One turn moves each row of this set onto another row. After a few examples, where does it send each row asked below?
K700: 0.787 1.435 -1.608 -1.371 0.571 -0.414 -2.634 1.870 1.761 -0.569 1.132 -0.352 -1.301 1.824 -0.646 2.868 1.835 3.594 1.618
K557: -1.083 -0.702 1.350 0.915 -0.342 -0.010 0.402 1.053 2.466 2.873 -2.502 2.369 1.416 1.617 0.789 -1.369 1.717 3.052 -0.948
K93: -0.279 1.825 -1.219 -3.418 1.325 0.434 -0.595 0.453 0.340 1.339 -1.869 -0.702 -1.607 1.623 -0.343 -1.037 3.511 2.285 -1.644
K412: 0.921 -2.272 -0.967 0.374 0.863 4.892 -1.603 -2.801 1.178 0.387 0.116 -1.695 0.649 0.267 -2.351 0.515 1.579 -0.262 -0.430
K991: 1.094 2.294 0.065 -1.789 0.991 -2.610 -2.769 0.457 0.327 -0.205 0.904 1.197 -2.110 2.684 2.390 1.355 1.810 1.546 -0.053
K848: 0.670 -2.887 0.576 -0.397 1.562 -1.459 0.980 -0.239 -0.426 -1.395 0.348 -0.954 -1.363 0.516 -0.226 0.109 1.197 -4.695 -0.376
K14: 2.229 -0.455 0.705 1.250 -0.487 1.181 0.266 -1.622 -0.475 0.342 0.852 0.698 0.898 -1.841 5.088 1.947 -0.997 -0.874 -1.116
K229: -1.380 -2.255 0.732 1.991 -0.736 1.528 0.997 -0.262 3.195 1.127 -1.537 1.635 3.108 -0.382 0.357 -0.261 0.380 3.008 0.520
K767: -0.753 0.707 -0.041 -2.481 -0.704 -1.286 -2.951 0.830 -2.130 0.640 0.825 1.823 1.536 0.336 2.915 1.695 1.134 1.817 -1.470
K890: -0.071 -2.628 0.187 -1.390 1.601 -2.156 1.405 -0.320 -0.360 -2.364 0.582 -1.180 -0.504 -0.332 0.316 0.248 0.935 -3.800 0.018
K727: 3.013 -0.117 -0.401 1.796 1.451 1.036 -2.724 -0.736 2.833 -1.041 1.935 -0.607 -1.994 2.224 -0.338 2.683 0.809 0.625 1.674
K624: 0.958 -1.285 -0.924 -0.400 1.684 3.984 -2.402 -1.261 1.491 0.794 -0.486 -1.572 -1.174 2.135 -3.359 0.025 2.933 0.356 -0.633
K209: 0.257 -2.735 0.367 -0.830 1.407 -1.711 1.078 -0.428 -0.539 -2.006 0.638 -0.926 -0.692 -0.037 -0.109 0.118 0.896 -4.304 -0.323
K798: 3.519 -1.381 -0.187 2.807 -0.780 4.084 -0.374 0.333 0.192 2.389 0.241 -0.131 0.239 -1.196 1.248 2.586 -0.194 -0.566 -0.717
K962: -1.611 -2.582 0.983 2.171 -0.463 1.558 0.008 -0.589 3.373 0.905 -1.020 1.524 3.068 0.619 -0.738 -0.131 0.741 2.884 0.491
K956: -1.537 -2.520 1.296 2.028 -0.089 1.070 -1.118 -0.364 3.398 1.239 -0.970 1.685 2.561 1.894 -1.264 -0.294 1.201 2.765 0.485
K753: 3.749 -0.844 -1.119 2.566 -0.124 3.684 -0.758 1.091 2.103 1.393 0.612 -0.950 -1.090 -0.261 -0.518 2.870 0.469 0.943 0.988
K52: 0.119 -2.560 -0.794 -0.146 0.588 4.706 -0.250 -3.150 -0.059 -0.084 0.021 -1.590 2.220 -1.856 -0.673 0.743 0.970 -0.259 -1.217
K904: -1.537 -1.796 1.356 1.569 -0.109 0.687 -1.479 0.099 3.163 2.024 -1.459 2.149 1.852 2.723 -1.143 -0.891 1.769 2.635 -0.288
K643: 3.257 -1.311 0.268 2.738 -0.121 2.659 -0.211 -1.958 0.918 -0.172 1.457 -0.146 0.376 -1.323 2.838 2.728 -1.094 -1.053 0.286
K687: -1.168 -1.224 1.365 1.193 -0.341 0.175 -0.664 0.580 2.781 2.627 -2.247 2.418 1.355 2.470 -0.387 -1.241 1.790 2.878 -0.645
K503: 0.530 0.632 -1.053 -1.977 1.663 1.873 -1.834 -0.007 1.094 1.385 -1.265 -1.151 -2.097 2.746 -2.320 -0.714 3.750 1.554 -1.231
K616: 0.628 -1.394 -0.343 -1.623 1.568 -2.416 2.478 0.560 0.425 -1.975 0.199 -1.150 -1.863 -0.232 0.273 0.040 1.222 -3.053 0.359
K185: 1.064 -1.451 -0.101 -1.071 1.629 -2.201 2.247 0.712 0.439 -1.406 -0.072 -1.230 -2.341 0.394 -0.033 -0.027 1.606 -3.429 0.132
K251: 2.071 1.321 -0.472 -0.085 1.467 -1.127 -3.245 0.133 1.993 -0.838 1.432 0.166 -2.494 3.413 0.299 2.014 1.783 1.475 1.072
K911: 1.333 0.850 0.808 -0.637 -0.388 -0.981 -0.425 -0.682 -1.518 0.414 0.428 1.769 0.296 -1.103 5.584 1.319 -0.160 -0.165 -1.702
K732: 2.465 0.511 -1.655 0.891 0.411 1.820 -1.789 1.768 2.646 0.329 0.882 -1.053 -1.727 0.970 -1.351 2.883 1.286 2.696 1.975
K611: 0.197 -0.350 0.500 -1.090 -1.071 0.571 -1.976 0.263 -2.587 1.948 0.339 1.786 2.195 -0.782 3.698 1.773 0.273 0.003 -2.469
K262: -0.845 1.587 -0.822 -2.642 0.192 -1.492 -3.189 1.561 -0.306 -0.343 0.930 0.923 0.224 1.489 1.084 2.175 1.713 3.299 0.044
K656: -1.011 0.415 -0.859 -3.166 0.186 1.438 1.652 -1.375 -1.205 0.422 -1.377 -0.525 1.653 -2.412 2.406 -0.465 1.506 1.584 -2.193
K703: 1.427 -1.843 -0.078 -0.615 1.750 -1.787 1.667 0.490 0.424 -1.139 -0.275 -1.196 -2.500 0.737 -0.451 -0.307 1.534 -4.104 -0.105
K814: -1.288 -1.358 0.907 1.445 -0.918 1.056 1.704 0.217 2.685 1.760 -2.046 1.781 2.686 -0.503 1.304 -0.738 0.527 3.195 -0.015
K636: -0.917 1.668 -0.939 -3.846 0.627 0.318 0.881 -0.032 -0.758 1.050 -1.892 -0.319 -0.155 -0.602 1.530 -0.989 2.521 2.305 -2.292
K266: 0.025 -1.839 -0.047 -1.512 1.370 -2.510 1.789 0.108 -0.058 -2.397 0.240 -1.075 -1.086 -0.482 0.198 0.181 1.048 -3.519 0.336
K401: 0.602 2.074 0.592 -2.011 0.288 -2.567 -1.529 0.186 -0.930 0.238 0.383 1.735 -0.767 0.972 4.484 0.996 1.088 1.081 -1.371
K44: -0.466 -1.247 -0.601 -1.536 -0.013 3.478 1.121 -2.590 -0.772 0.150 -0.567 -0.988 2.552 -3.105 1.484 0.229 0.676 0.480 -1.661
K886: 3.448 -1.102 -0.353 3.009 0.700 2.464 -1.634 -1.456 2.514 -0.586 1.842 -0.579 -0.767 0.371 0.834 2.994 -0.325 -0.604 1.464
K371: -1.039 -0.720 1.274 1.096 -0.709 0.513 1.378 0.695 2.465 2.556 -2.503 2.233 1.922 0.392 1.417 -1.245 0.941 3.369 -0.780
K439: 1.255 -2.432 0.329 -0.444 1.659 -1.437 1.313 0.095 0.126 -0.899 0.058 -0.985 -1.893 0.843 -0.437 -0.165 1.428 -4.463 -0.279
K945: 2.057 -1.370 0.447 1.234 -1.205 2.684 -0.986 0.085 -1.745 2.456 0.168 1.060 1.595 -1.382 3.102 2.033 -0.175 -0.954 -2.163

K753 moves to -> K262
K656 moves to -> K412
K687 moves to -> K814
And these:
K185 moves to -> K890
K886 moves to -> K991

